Each row is where one point has got to under a steady rotation. How many steps took it there?
The counts run from 0 to 748.
|  -1 |   8 |  -6 |   6 |  -3 | -18 |  -1 |   9 |   4 |   4 |  -9 |  14 | -17 |  13 | -10 |  29 |  -2 |   5 |   2 |  -3 |   6 |   9 |  -3 |   1 | -16 |   1 |  -8 |  13 |  -2 | -44 |  19 |   0 | -12 |  20 |   1 |  -8 |	176
| -17 |  15 |  10 |  23 |  12 | -15 |   5 | -18 |  14 | -11 |   5 | -12 |   7 |   9 | -15 |   7 |   9 |   1 | -27 |  -9 |  -1 | -17 |  -6 | -18 |   6 | -18 |  -7 |  -1 |   7 |  12 |  12 |  -2 |  -5 |  -3 | -20 |  13 |	389
|  -9 |  13 |  15 |  -1 |   2 |  -9 |   6 |  -8 |  19 | -16 | -10 |  -9 |  -9 | -13 |   1 |   4 |  34 |   2 | -12 |   1 | -14 | -24 |   8 | -10 |  15 | -16 |   7 |   3 |   7 |   1 | -25 |   1 |  -7 |   6 |   0 |  18 |	393
|   0 |  20 |  11 |  10 |  -9 |  -6 |  10 |   1 |   0 |   2 |   0 |  13 | -28 |   2 | -19 |  18 |   6 | -14 |   4 |   1 |   3 |  -8 |  34 |   9 |   5 |   4 |   6 | -13 | -10 | -15 | -16 |  12 | -12 |   6 | -16 |  -5 |	630
|  -4 |  15 | -12 |  -5 |  -3 |  -3 |  -9 | -15 | -12 |   9 |   2 |   3 | -24 | -13 |  -5 |  10 |  -6 |  -3 |  24 |  -7 |   2 |  16 |  21 |  -5 | -16 |   3 |   8 | -24 |  -5 | -13 | -18 | -20 |  12 |   1 |   0 |  -6 |	364
|   7 |  10 |  10 |   4 |   7 |  -7 |  -5 |   1 |  -7 |   3 |   5 |  22 | -22 |  12 | -25 |   8 |   7 | -12 |   3 |   0 |  22 |   2 |  30 |   3 |  -8 |   8 |  -2 | -14 |   4 | -20 |  -6 |   3 | -17 |   6 | -17 | -17 |	629
|  29 |  20 |  -7 |   5 |   1 |   3 |   1 |   8 | -29 |  -4 |  -1 |  -1 |  16 |  13 | -20 |   6 |  -4 | -10 |   4 |  11 |   3 |   7 |  14 |  17 | -14 |  -6 | -14 |  29 |  11 |  -4 |  -6 |   5 |   0 |   8 |   0 | -19 |	85
|  16 |   4 |   6 |   3 | -13 |  13 |  15 |  14 | -12 |  11 |  -2 |  10 |  11 |   4 | -12 |   2 | -19 | -15 |  14 |   9 |   9 |  -3 |  27 |  25 |   1 |  12 |   2 |   6 | -13 |  12 | -21 |  14 |   6 | -10 |  -9 | -15 |	438
|  -8 |  13 |  -5 | -22 |   3 |  -7 |  23 |  -3 |  -9 |  19 |   3 |   6 |   2 |   2 |  -5 | -11 | -18 |   0 |  25 |  -3 |  24 |   3 |  21 |  -4 |  -8 |  -8 |  -4 | -21 |   6 |  20 |  -6 | -15 |  14 |  -7 | -14 |  -9 |	360
|  -4 | -13 |   2 |   3 |  -6 |   9 |  15 |  -8 |   0 |  16 |  -7 |   3 |  26 |  -9 |  -3 | -17 | -17 |  -6 |   7 |   0 |  11 |   6 |  21 |  10 |   4 |  16 |   0 |  -1 |  -3 |  28 | -21 |   5 |  18 | -21 |  -5 | -11 |	685
|  13 |  21 |   8 |  15 |  16 |  -7 |  -9 |   5 |  -4 |  -9 |   8 |   1 |   2 |  31 | -17 |  13 |   6 |  -3 | -15 |  -3 |   8 |  -6 | -10 |  -2 | -12 |  -9 | -18 |  15 |  10 | -10 |  22 |   3 | -15 |   8 | -17 |   0 |	637
|   6 |  34 |  -1 |  -1 |  -7 |  13 |   4 | -11 | -13 |  -1 |  14 | -22 |  15 |  14 |  -1 |  -1 | -10 |  -4 |  14 |   1 | -11 |   1 |  -1 |   2 |  -2 | -11 |  -7 | -12 |  -4 |  37 |  -8 |  -3 |  13 |  -8 |  -8 |  16 |	352
|  19 | -12 |   8 |  -6 |  13 |   6 |  -3 |  30 |  -5 |   7 |   1 |  15 |   7 |  16 |   9 |   1 | -19 |  12 |   3 |   5 |  19 | -14 | -12 |  -1 | -14 |   0 | -13 |  27 |  -6 |  -3 |   8 |  -6 |   5 | -13 | -20 |  -7 |	550
| -17 |  -4 |  11 | -17 |  -4 | -16 |  34 |   1 |  28 |  10 | -17 |  17 |   1 |  11 | -10 | -12 |  14 |   0 |   0 |  -2 |  20 |  -1 |  15 |   2 |  11 |   7 |  -2 |  -4 |  14 |  -5 |  -1 |  10 | -12 |  13 |  -4 |   3 |	511
|  10 |   1 |  16 |  26 |   2 |   5 | -16 |  16 |   2 |  -9 |   1 |   4 | -17 |  -5 |   4 |  32 |  -3 |   3 | -11 |   1 |  -6 | -22 |  -2 |   2 |   1 |   0 |   4 |  17 | -26 | -20 | -13 |   6 |  -1 |  -9 | -17 |  -1 |	650
| -10 | -11 | -17 |   4 |  -4 |   1 | -12 | -17 |  -5 |   8 | -14 |  -1 |  -3 | -29 |   8 |   7 |  -9 |   6 |  13 |  -4 |  -8 |  19 |  10 |  -6 | -16 |  11 |   8 |   2 |  -4 | -11 | -20 | -21 |  24 |  -8 |  15 | -12 |	117
|  -6 |  -4 |  -3 | -28 |   4 |  -2 |  11 | -11 |   3 |  20 |  -1 |  12 |   8 |  13 |  -4 | -25 |  -8 |   1 |  23 |  -3 |  23 |  19 |  11 |  -4 | -11 |  17 |  -5 | -20 |  13 |  12 |   3 | -15 |   9 |   2 |  -1 |  -8 |	245
| -16 |   0 | -11 |   3 |   2 |  -9 | -15 | -25 |  -1 |   8 |  -8 |   3 | -21 | -24 |  -7 |   6 |   1 |   2 |  10 |  -9 |  -1 |  12 |  20 | -15 | -14 |   4 |  12 | -17 |   1 | -14 | -20 | -24 |  16 |  -4 |   5 | -10 |	21
|   9 |   5 |  -8 | -11 |   0 |   4 |  18 |   5 | -18 |  17 |   1 |   8 |  12 |  -2 |  -5 |  -8 | -24 |  -2 |  24 |   4 |  20 |   1 |  24 |   6 |  -7 |  -2 |  -2 |  -1 |  -3 |  18 | -16 |  -8 |  19 | -16 | -13 | -19 |	456
| -13 |  28 |   0 |   7 | -10 | -22 |  34 |   9 |  13 |   5 | -10 |  -1 |   0 |  15 | -12 |  26 |  -7 |   2 |  -3 |  -3 |   0 |  -2 |   2 |   4 |   4 | -14 |  -7 |   9 |  -4 | -10 |  15 |  14 |  -9 |  12 |  -8 |   6 |	635
| -17 |  11 |   1 | -14 |   0 | -10 |  12 | -22 |  14 |  -5 | -17 | -11 |  -7 | -20 |  -1 |  -9 |  27 |   2 |   2 |  -2 | -11 |  -3 |  16 | -13 |   7 | -11 |  10 |  -7 |  16 |   3 | -25 | -11 |   3 |  10 |  14 |  12 |	31
|  -8 |  11 |   9 | -21 |  -1 | -17 |  33 |  15 |  16 |  10 | -10 |  18 |  -6 |  15 | -13 |   0 |   6 |   2 |   7 |  -1 |  23 |  -6 |  17 |   3 |   4 |  -4 |  -4 |  -2 |  10 | -11 |   2 |   7 | -14 |  11 | -10 |   0 |	168
|  22 | -11 |   2 |  -4 |  18 |   7 | -12 |  24 | -12 |   8 |   6 |  15 |  11 |  13 |   5 |  -2 | -19 |   9 |   3 |   6 |  24 | -10 |  -9 |  -1 | -16 |   2 | -11 |  22 |  -2 |   0 |   5 |  -9 |   8 | -14 | -21 | -17 |	93
|  -9 |   9 |  22 |  15 | -15 |   2 |   9 |  -5 |  16 |   2 |  -5 |   8 | -16 |   0 | -18 |  12 |  12 | -14 |  -5 |   0 |  -6 |  -4 |  27 |  12 |  13 |  17 |  11 | -14 | -13 |  -9 | -21 |  16 | -13 |   5 |  -6 |   5 |	516
|   9 |  24 |  18 |  10 |   7 |   1 | -11 | -13 |   5 |  -9 |  17 |  -4 |  -2 |  35 | -16 |   6 |  14 |  -7 |  -9 |  -5 |  -1 |  -3 |  -9 |  -5 |  -3 |   0 | -13 | -10 |   7 |   6 |  15 |   3 | -17 |  12 | -19 |  15 |	161
|   0 |   9 | -16 |  -6 | -20 |   7 |   1 |  -6 |  -7 |  16 |  -8 |   2 |  -9 |  -6 |   4 |  11 | -16 |   0 |  33 |  -2 |  -8 |  28 |  11 |  12 | -14 |  18 |   7 | -11 | -14 |  -7 | -16 | -10 |  19 |   1 |  17 |  -3 |	346
| -12 |   5 |  11 |  -8 |  -6 |  11 |  15 | -10 |   7 |  18 |  13 |   0 |   9 |  10 |   0 | -12 | -16 |  -6 |  15 |  -4 |  10 |  -4 |   9 |   4 |   4 |  11 |   1 | -31 | -12 |  34 | -10 |  -1 |  14 | -14 | -18 |   9 |	704
|  20 |  10 |   2 |  14 |   9 |   2 |  -6 |  13 |  -9 |  -3 |   6 |   2 |  16 |  30 |  -8 |  15 | -12 |   2 |  -7 |   2 |   6 |   2 | -20 |   4 | -16 |  -1 | -20 |  30 |   0 |  -6 |  23 |   5 |  -5 |   3 | -12 |  -4 |	541
| -17 |   1 |  18 |  25 |  -8 |  -3 |   5 |  -9 |  21 |  -4 | -10 |   3 | -14 | -15 |  -9 |  18 |  16 |  -8 | -16 |  -4 |  -9 | -12 |  21 |   3 |  19 |   8 |  13 |  -3 | -13 | -10 | -21 |  13 |  -6 |  -4 |  -6 |   4 |	402
|   2 |   6 |   7 | -25 |  -9 |  -8 |  27 |  25 |  14 |   4 | -22 |  19 |  -7 |  10 |  -4 |   1 |   8 |   3 |  10 |   9 |  11 |   1 |  11 |  15 |   2 |   6 |  -4 |  20 |   7 | -18 |  -3 |  10 | -14 |  21 |   8 |   1 |	529
|   4 |  30 |  -2 | -23 |   0 |  -2 |  -2 | -16 |  -7 |  -3 |  -1 |  -5 | -18 |   6 |  -9 |  -5 |  23 |  -4 |  24 |   1 |  -5 |  12 |  20 |  -3 | -10 |  -4 |   2 | -18 |  16 |  -5 | -18 | -12 |  -6 |  20 |  11 |   8 |	259
